Here are the same points, seen from different sides; a view may also be mirrored.
A view may leave some points out. In some views, one point has been moved. Which views, in the order they come, and which point in each? Write - if no view has one.

-- scene 1 --
panel a:
  foz 19	-35	-24	-29	13	-16	-3	3
  sasud 18	-35	-21	-50	-2	3	-6	-5
  nila 14	-36	-27	-47	3	-13	-1	-22
  posus 11	-41	-19	-46	21	-2	-9	-15
  Lon 10	-32	-24	-45	-2	-5	4	-13
  Toveb 12	-39	-24	-42	1	-7	-4	-11
  zez 9	-30	-27	-38	11	-11	-1	-9
  gofo 13	-32	-15	-36	5	-10	-5	-9
  nabu 16	-34	-16	-40	-5	-4	-5	-17
  kipes 22	-23	-18	-48	15	3	-7	-1
  suk 18	-38	-38	-50	2	-3	-20	-7
panel b:
  foz 8	-9	-13	-13	-13	29	-23	18
  posus 16	0	6	-28	-28	26	-11	15
  Lon 12	5	-18	-29	-28	35	-7	26
  nila 19	1	-12	-20	-32	38	-3	20
  Toveb 15	0	-12	-26	-28	37	-14	22
  Sune 12	5	-19	-29	-33	26	-14	32
  sasud 7	6	-12	-37	-26	40	-17	16
  kipes -3	11	-3	-27	-17	31	-16	10
  gofo 15	6	-11	-19	-22	32	-19	24
  zez 8	-3	-9	-18	-21	30	-9	25
  nabu 16	10	-15	-24	-33	38	-18	23
panel c:
  posus -55	-18	6	10	-2	-2	1	5
  kipes -39	-33	3	1	-2	1	12	12
  foz -34	-19	12	13	16	-12	13	8
  Sune -46	-10	-9	16	13	10	15	11
  suk -40	-10	10	-3	-2	5	16	-10
  Toveb -40	-9	2	11	5	5	10	3
  zez -43	-17	2	17	6	-4	17	4
  Lon -40	-10	-8	14	4	8	15	6
  gofo -39	-17	7	18	8	5	11	10
panel d:
  sasud 26	2	-22	-11	9	-20	-28	2
  gofo 26	5	-12	-22	6	-25	-28	19
  Toveb 21	4	-14	-15	3	-22	-21	12
  foz 22	5	-23	-28	-6	-36	-27	21
  Sune 32	12	-16	-9	6	-19	-16	20
  kipes 35	9	-23	-26	3	-25	-37	-1
  zez 28	7	-16	-24	-7	-21	-22	17
  nabu 23	7	-11	-15	15	-21	-22	13
  suk 9	2	-22	-18	-3	-13	-28	-1
  Lon 30	4	-17	-14	5	-16	-15	13
  nila 22	4	-6	-21	2	-19	-13	9
panel e:
  Toveb 25	9	16	19	2	31	8	-48
  gofo 18	7	13	17	-7	36	7	-47
  nabu 22	10	18	13	-2	26	3	-38
  zez 26	-1	12	21	-7	31	3	-53
  Lon 30	14	18	17	-4	26	8	-54
  foz 21	-1	2	21	-4	46	0	-51
  nila 28	8	20	16	0	23	-2	-44
  Sune 28	18	21	28	-8	31	9	-53
  sasud 26	15	8	15	5	27	18	-49
  kipes 19	6	-7	15	-7	24	16	-48
  posus 13	-1	11	28	3	19	7	-44
panel f:
  Lon -14	-7	-26	-9	-9	-3	33	-10
  kipes 3	9	-18	-15	-11	-9	44	2
  posus 2	6	-33	-18	-1	-1	25	3
  foz -10	15	-10	-1	0	2	28	0
  gofo -9	1	-16	-9	-7	-6	24	-2
  suk -5	-3	-23	-13	-16	18	36	7
  Toveb -12	-3	-24	-9	-7	1	28	-1
  Sune -19	0	-29	-7	-11	-8	27	-13
  sasud -13	-2	-23	-16	-15	-2	40	4
  nabu -13	-8	-23	-8	-15	-8	25	0
panel g:
  suk 5	-4	-8	51	17	68	0	-13
  sasud -2	-2	-6	30	13	71	0	-18
  Toveb -7	-9	-8	37	9	66	11	-17
  gofo -11	-15	-6	32	8	73	15	-10
  nila -8	-19	-10	42	8	64	11	-24
  posus 5	-18	-15	31	18	59	14	-10
  nabu -17	-11	-4	33	14	69	8	-20
  Sune -12	-10	5	28	6	61	15	-20
  kipes 6	-17	-5	23	12	76	-3	-6
  foz -6	-13	-9	37	-4	71	12	5
  zez -1	-18	-3	37	3	67	15	-10
  Lon -6	-10	0	33	5	67	11	-25
Views with a point moved: panel e
  panel e moved: nabu

-- scene 2 --
panel a:
  ragis 47	-16	20	-67	11	-33	16	11	7	-30	-7	39	-7	-16	54	-47
  roz 43	-13	24	-64	7	-37	15	2	11	-24	-6	32	-10	-10	51	-44
  tev 45	-21	21	-67	4	-36	20	4	10	-28	-9	32	-13	-14	51	-38
  Basa 30	-13	30	-60	2	-42	12	-10	22	-14	-4	22	-11	-1	47	-43
  gapu 24	-11	35	-60	5	-43	11	-12	24	-11	-2	24	-9	1	48	-46
  Losuv 36	-8	34	-63	3	-49	15	-16	13	-14	-4	20	-17	1	49	-36
  rul 27	-9	36	-61	5	-45	11	-13	20	-11	-2	23	-11	1	48	-44
  penu 22	-18	29	-56	-2	-40	10	-11	32	-12	-4	17	-9	1	45	-45
  lun 30	-16	34	-63	0	-45	16	-14	20	-14	-4	20	-15	-2	47	-36
  rubi 47	-23	16	-66	4	-31	18	10	12	-31	-10	34	-10	-17	52	-42
  bek 26	-16	33	-61	2	-43	13	-11	23	-13	-4	22	-12	-1	47	-41
  gipa 44	-17	21	-64	5	-36	15	4	12	-26	-7	32	-10	-11	52	-44
panel b:
  Losuv 0	3	73	26	-3	-36	14	27	-16	-38	-27	52	19	-8	24	-12
  bek 4	3	71	28	-1	-35	12	29	-19	-34	-29	54	22	-2	22	-12
  penu 6	-6	70	26	-7	-34	17	29	-20	-32	-31	50	19	-7	28	-12
  tev -7	3	51	34	21	-46	6	24	-20	-29	-14	49	26	1	9	-14
  Basa 3	0	69	28	1	-37	13	29	-19	-32	-27	55	20	-2	21	-10
  rul 7	3	73	28	-1	-34	10	31	-18	-33	-32	59	21	3	20	-9
  gipa -2	-2	52	33	18	-45	9	27	-22	-24	-18	52	25	3	10	-11
  rubi -6	-3	44	35	24	-48	8	24	-24	-24	-13	46	27	0	9	-15
  roz -1	0	55	33	17	-44	8	27	-21	-25	-19	55	24	5	9	-10
panel c:
  gapu 18	2	24	0	9	8	4	15	4	-38	26	24	2	5	-17	0
  ragis 18	-30	17	7	25	-4	14	26	-9	-37	4	13	-4	-2	-22	9
  Basa 19	-1	18	0	13	9	3	15	4	-34	23	20	1	2	-19	3
  Losuv 19	6	16	-2	12	13	2	12	10	-31	27	17	4	-1	-23	5
  gipa 18	-21	15	4	23	1	10	22	-4	-34	10	14	-3	-2	-22	9
  tev 20	-22	12	5	24	2	12	24	-1	-33	7	9	-1	-7	-28	11
  bek 19	2	20	0	11	9	4	15	7	-35	24	20	3	1	-21	3
panel d:
  gipa 1	-17	-1	-8	-14	-40	-19	6	-13	16	9	7	-10	0	1	4
  rul 10	-7	12	-11	-10	-21	-9	12	-10	1	3	11	-8	-17	5	0
  bek 9	-7	11	-12	-7	-21	-12	14	-10	6	3	11	-3	-15	4	3
  penu 8	-2	16	-10	-1	-20	-14	20	-7	3	7	8	3	-14	-3	4
  lun 9	-9	9	-13	-6	-19	-10	12	-7	11	-3	12	-4	-15	7	4
  rubi -2	-20	-6	-8	-14	-46	-24	5	-16	25	11	7	-6	6	0	8
  Basa 7	-7	10	-10	-7	-24	-12	13	-8	6	3	9	-5	-12	2	3
  Losuv 8	-7	12	-12	-2	-18	-11	16	-5	10	-1	11	1	-14	3	5
panel e:
  gapu -7	-4	14	-10	-1	-30	38	-6	4	-16	20	-2	1	27	16	17
  Basa -9	-3	17	-14	1	-29	39	-10	1	-14	14	1	0	24	17	17
  ragis -7	-8	8	-20	12	-24	7	-20	7	-4	-10	7	-6	24	19	12
  Losuv -13	-1	22	-14	-3	-30	47	-13	0	-13	16	4	2	24	17	17
  tev -12	-5	16	-22	8	-25	18	-21	4	-1	-7	10	-4	21	18	13
  rubi -11	-5	11	-20	10	-23	13	-28	4	-4	-11	12	-5	24	20	11
  bek -10	-3	18	-13	-2	-30	40	-10	3	-13	17	2	2	25	16	17
  lun -12	-3	23	-17	-1	-30	42	-8	2	-8	15	3	2	21	15	17
  roz -8	-7	13	-19	9	-26	19	-15	3	-8	-2	4	-6	22	18	14
  rul -7	-5	16	-12	0	-31	38	-3	3	-15	18	-3	0	23	15	18
Views with a point moved: panel a
  panel a moved: Losuv
